Named turns come first, each shown by rows before and after it. Which turns, in which order, take the first row of each pair that follows to the second? Write the first one first, as in the answered first pair.
tur:
[ 22  12 -32 -37  -3  -8 -11 -32 -17] -> [ 40  -9   0  -5  46 -11 -15  -3 -27]
[18  9 -2  4 -4  6  5 59 25] -> [-13  31 -34 -26 -27 -12 -11  25  15]
[-46  -1  37  27 -26  45  11  -9  35] -> [-74  13  26   8 -15   8 -14 -35   6]
Peze:
[ 32   7  19  12  70  -2 -24  -7 -57] -> [ 23 -14   0   7  61   3 -12   2 -73]
[  8   1  -3   2 -17  36   5   4  22] -> [  3  -6 -14  -2 -21  30   7   6   9]
[ 49 -17 -13 -18  30  11   9 -49 -21] -> [ 35 -13 -34 -27  16  -2  20 -44 -33]
[ 18   2  23 -11   9  28  -5 -19  39] -> [  7 -30   5 -19   2  39  12 -17  21]
losik:
[-57  31 -11   3 -55 -30 -33  10  -4] -> [ 19  56 -15  -2 -11 -56 -41  15 -18]
[ -9   9 -30 -14 -25 -17  14  21 -18] -> [ -2   9 -34 -14 -20 -24   9  14 -19]
[ 23 -36   8  28  -8  39  28  46  28] -> [-39 -10   2   0 -56  37  -1  -4  45]
[ 58 -14  31  20   2  61  38  39  65] -> [-20 -11  26   3 -43  73  24   9  81]
Then:
Each pair is 2 to 3 turns apart.
[-32  19 -12   5 -11   2   1  24 -20] -> [-23  29 -14  -3 -22   7  -8   8  -7] | tur, tur, losik
[-46  -9   8 -12 -10  -2 -12 -32 -15] -> [ -3  12   0 -27 -28  14 -14 -40  17] | tur, tur, losik
[ 40 -28  22  43   5  11  20  32  17] -> [ -3  42 -24  -1 -50 -39  -9 -18   8] | Peze, tur, Peze
[ 43  68  14  -9  16 -23 -19   9   5] -> [ -1  23 -38 -31 -61  12  34  22  -3] | losik, Peze, tur
[-14 -31  -9  -5  -6  -4  30   7  -6] -> [  9   6 -20 -23   3 -24   4 -18  -6] | losik, losik
[-50 -32  63  22  37  20 -18 -17 -24] -> [ 49 -14  47   8  11  70  16  -2  31] | losik, losik, tur
[-14   1 -45   1 -87  21  56  41  15] -> [-16  -3 -18  28  21 -61  13  50 -72] | tur, losik, losik
[-19  -7  15   0  12  15 -40 -43 -32] -> [-30 -27  20  15   9  30 -21 -23 -33] | losik, losik, losik
[-35  28  25  19  24 -29 -12  -5   1] -> [-13 -13  19  31   6  22  41  25  17] | tur, Peze
[  9  48  19  20 -58  16   4  14  37] -> [ 43  55  18  31  11 -39 -19  23 -15] | tur, losik
[-31 -29 -17   8   0 -23  14  14 -52] -> [-32  33  -3   3  -5 -42 -25 -15 -21] | losik, Peze
[ 41  22 -21  -9  19 -19 -24 -11  -6] -> [ -7  -4 -31  -3  18 -36 -18  -6 -36] | losik, tur, tur
[ 96  22  11  13  47 -20   0   4   8] -> [-12 -46 -16  28 -16   7  66  61 -16] | losik, Peze
[ -6 -23  45  27   7  -8 -18   2  -3] -> [-32   1  12  -6 -31 -16 -24 -29  -1] | tur, tur
[-39  11  -4  10 -34 -23   7  33 -19] -> [-25  34  38  17  -1 -24 -25  11   8] | tur, losik, Peze
[  9 -39  22  -1  26  20   0 -12  -7] -> [ 24  -4 -26 -32 -14   0   3 -25 -11] | tur, Peze, losik
[  2 -13   2 -16 -17  58   3 -66  41] -> [-15  -1 -38 -34 -49  32  12 -61  14] | Peze, Peze
[-60 -12 -14  32  -1   5  49  49 -26] -> [-58  53 -45 -19 -26 -28   5 -19 -19] | tur, losik
[ 26  27  23  32   8   6 -27  65  27] -> [ 22  62  -7  -9 -18 -20 -53  21  25] | losik, tur, losik
[ 39  24 -38 -35  -9 -13  -5 -34  -3] -> [ 13 -31  -1   9 -13  39  39  25  23] | tur, tur, losik
[-18 -40  48  12  23  41  44  26  16] -> [ 31  34  -2 -52  11   1  -7 -58  23] | tur, losik, Peze
[ 11  13 -10 -19   5 -25 -35 -34  10] -> [-25 -51   8   9  -2  21   4  -4   7] | tur, Peze, losik
[ 35  26  15 -35  10 -12  11  -7 -25] -> [-28   5  23 -27 -34  20  23  -2  -2] | tur, losik, losik
[  1  23   4 -14 -16 -13 -37 -28  30] -> [ 18 -32  21  28   7  14   9  32  19] | losik, losik
[-51  32  22  19  28 -56 -37  32 -28] -> [-69  29   3  -4 -64  12   0  16  38] | tur, Peze, losik
[ 20  33 -15 -17  13 -37 -31 -36 -41] -> [ 29  19 -14  17  18 -41   0  28 -55] | losik, Peze, Peze
[ 21   1 -31  -8 -14 -49   4   2 -15] -> [ 13 -28  31  33  11  -6   7  26  17] | Peze, Peze, losik
[ 36 -13 -12 -18   8  13  18  10  -6] -> [ 21  20 -22 -30  -2 -13  -9 -18  -7] | tur, Peze
[-20  32  22  10  -1 -24 -20   9  18] -> [-32   4  29   5 -15  10 -10   3  36] | tur, Peze, losik
[17  6 41 40 18 11  6 56 25] -> [-20  57  22   3 -16  -9 -37 -12  43] | losik, losik
[ 42 -58 -15  29 -31   3  41  40  -7] -> [ 38 -16 -60 -11 -50 -44  12 -15 -37] | tur, losik
[ 11 -31  -1  -5  16   3  24  14  -6] -> [-16  25 -13 -11  -9 -29   4   7   9] | Peze, losik, Peze
[ 53  -6  44   2  37   6 -26  -2  13] -> [ 13  22  36 -21   6   1 -43 -39  28] | losik, losik, losik
[-37 -41 -16 -15   2  -5 -11 -33 -35] -> [-31 -41 -29  -3   0  -9  14   7 -50] | tur, Peze
[ 21   9   2  13 -46  21  15   0  49] -> [ 19  13  32  12  20  -8 -38 -44  20] | losik, tur, Peze
[-24 -46  16  -4   4  20 -14 -13  11] -> [ 20 -28  23   2  40  -8 -20   5  -5] | Peze, losik, tur
[ -9   8   7  27 -47   6  -4 -11  26] -> [ 29  25 -13  12 -38 -18  -3 -15  13] | losik, losik, tur
[-15  -9   0  42 -31  12  39  78   9] -> [ -2  63 -40   1 -35 -59 -16  21 -10] | Peze, tur, losik
[ 40  -2  -8  13  -5 -29  31  65 -15] -> [-27  -3   6  21 -40 -19  35  69   4] | Peze, losik
[-69  42  41  18 -47  12 -11   2  49] -> [-67 -57  54  29   8  37  11  10  -2] | tur, Peze, Peze
[-35 -12 -12  -4 -17  10  -3  -6  -8] -> [-26  16   4   6 -11  -2 -25  -8   8] | Peze, Peze
[-47 -10 -13 -13 -26  -4  13 -12 -10] -> [ 27  -1  16  10  40 -15   3   7  -9] | losik, tur
[ 44  31  -9 -13 -36   4  -3 -17  26] -> [ 36 -26  -9   1 -25  29  29  10  13] | Peze, losik, Peze
[-80   4 -11  20 -37 -12  21  42  -9] -> [-61  -8   5  37 -23  -4  30  60  -5] | tur, tur
[ 60 -23  29  22  47  15   4   4 -25] -> [-41 -56  -2   5 -20  23  27  -3 -40] | Peze, losik
[-70 -44 -21 -13 -18  -4  20  21 -24] -> [ 55  22   5  -6  58 -34 -21  15 -11] | losik, Peze, losik
[ 40   6   6 -31 -13  32  15  -7  18] -> [ 39   2  31  -6  42   1 -12  -3  -9] | tur, tur
[ 11 -16  -6  -6  20  -4  47  55 -32] -> [-12  11 -42 -42 -29  -9  39  14 -23] | tur, losik
[-16 -56  40 -20  17  22  -3 -32 -42] -> [-16 -31  20 -41 -19  34  -5 -63 -17] | tur, losik
[  6 -20  -2  19  -7  15  23  33  23] -> [-14 -13  25  25  13  10  -1  26  26] | losik, tur, tur
[  5  20   2 -11   3  -5 -42 -26   1] -> [ -3 -34  19  20   6  23  -6  22  -5] | losik, losik
[  3   2 -18   3  -7  35  19  34   7] -> [-25  30 -35  -9  -3 -14 -11   8 -22] | Peze, tur
[  5  46  -2  -6 -34   2  -1  18  25] -> [ -1   6  48  20  24   8 -14  18  11] | tur, Peze, losik
[ 44  -1 -21  -2 -22 -12  17   4 -14] -> [ 28 -16  -6  23 -24   0  30  25  -2] | Peze, losik
[-22  32   0  -1 -12  64  -6  19  58] -> [ 34  36   8  12  64  15 -19  35  12] | losik, tur, losik
[-30   4 -19 -26 -27   9  -4 -18  -2] -> [ 39 -13 -10  -2  15   8  16  17 -14] | losik, losik
[ -7  15   4 -19  18 -31 -22 -40 -23] -> [  3 -30  26   1  43   2  -3 -23 -29] | Peze, Peze, losik
[-50  53  10  30 -36  -8 -22  35 -19] -> [-40  66  18  31 -27  -7 -33  29  -4] | tur, losik
[-37  10   2  -5 -13 -14 -21 -42 -14] -> [ 17 -25  14  28  29  -4  12  16 -31] | losik, losik
[19 15 11 11 13  0 -3 24  4] -> [  7   1  -8   3  -6  -3  14  32 -17] | Peze, Peze, Peze
[ 19 -13 -13  24 -27  12  41  23   1] -> [ -8  19 -24  15 -49  -2  29  10   8] | Peze, losik
[-39  37   0 -24 -49   4 -20 -25  49] -> [-29  23  48  -2  14   1 -49 -34  44] | Peze, tur
[-28  34  43  29  31 -32 -40   2   7] -> [-18 -54  10  25  39  -2  15  27 -37] | losik, Peze, Peze
[ 46  13 -26 -12   0  19  -2  -3 -23] -> [ 12  43 -25   5 -30   2  -4  20 -13] | losik, Peze, Peze
[ 19  30  43  24  39 -10   6  16   2] -> [ -6  49  37   3  20 -16 -20 -16  11] | losik, losik, losik
[-15  28 -40 -16 -62  40  35 -37  35] -> [ 44  75 -16 -11  24 -25 -22 -47  -1] | Peze, losik, tur
[ 27  35 -35 -17 -45 -24 -21  25 -25] -> [ -6 -16   9  32 -13 -13  -8  70 -34] | tur, losik
[25 26 27 18  6 27  7 10 39] -> [-25  39   2 -11 -27   5 -10 -26  27] | losik, tur
[ 28  42  -1  -8  20 -12 -28 -22  -4] -> [ 36 -18   2  -8  34  24  -1 -22 -22] | Peze, Peze
[ 23  39 -23 -16 -31 -27   4  22  -1] -> [-3 -9 40 27  6  2  2 51  1] | tur, Peze, losik
[ 16   1 -28   4  44 -24 -21  -2 -14] -> [ 30  13 -50   3   1 -10  13  20   8] | tur, Peze, Peze
[-26  36 -44   0  -1 -77  -4  18 -68] -> [-44  -1 -36  20  -5 -49  22  51 -68] | losik, losik
[-39  -8 -49 -31 -32 -21  13 -21 -40] -> [ 46  25  40  26  47 -12 -21   8  14] | Peze, Peze, losik
[ -5  38 -27  19 -36 -35  20  56  13] -> [ 25 -36  23  33  14  31  36  52  23] | Peze, Peze, Peze
[-36 -11 -19 -30 -54  -4  20  -9  -7] -> [-18  35  35  -6 -23  -4 -21 -18  40] | Peze, Peze
[-20 -13  -5  14 -11   5  45  32 -24] -> [-28  29   4  12   1 -35  10  23 -33] | tur, tur, Peze
[  9 -11 -32 -14  33 -12  34  11 -40] -> [-16   8  -1  22  32 -17  27  45 -23] | losik, Peze, tur
[ 47 -32  11   5  21  32  31  19   6] -> [ -8   7  41  -2  45 -12 -33 -30  -6] | losik, losik, tur
[ 55 -17 -24 -11  34 -36   8   5 -42] -> [ 42  -3 -56 -32  -8 -27  15 -14 -31] | tur, tur
[  8  17 -25 -26 -20   2  -3 -20  13] -> [36 -1  4  7 12 18  8 13 19] | tur, tur
[  3   1 -14 -14 -25  36   9  -6  38] -> [ 35  -9   2   7  44  -4  -4  16 -10] | losik, tur, losik
[-15  55   3  19   2 -52 -35  26  -7] -> [ -4  57 -23   0 -51 -14   0  32  31] | tur, tur
[-52  15 -19 -10 -52  15  -7 -11   6] -> [ 49  40   8 -13  12   5 -36 -30  12] | losik, Peze
[ 49   4 -33  -9  21   1  46  29 -29] -> [-30  28 -31  -7 -35  -8  40  33 -13] | losik, Peze
[ 30 -23   3  -5  26   0   1   2 -11] -> [-25 -34  -6 -17 -16  16   5 -12  -7] | losik, tur
[  5 -26  30  17  46  12   7  -5 -22] -> [-52 -25   7  -2   2  10  10 -13 -21] | losik, Peze
[  4  50  -2 -18 -36  13 -22 -41  55] -> [ 56  13  23  -2  10  40 -12 -28  55] | Peze, losik
[-38  -9  40  46  33 -30 -25  30 -19] -> [-30  29 -20 -12 -68  -4  -8  -9  39] | tur, Peze, losik
[ 60  51 -45 -15 -15 -32   1  25  -8] -> [ 14  12 -18  32 -11 -19  28  85 -18] | tur, losik, Peze
[-58  17 -25  -4   1   9 -14  -4  -7] -> [  4  46 -11  -2  38  -5 -28  -4   0] | Peze, losik
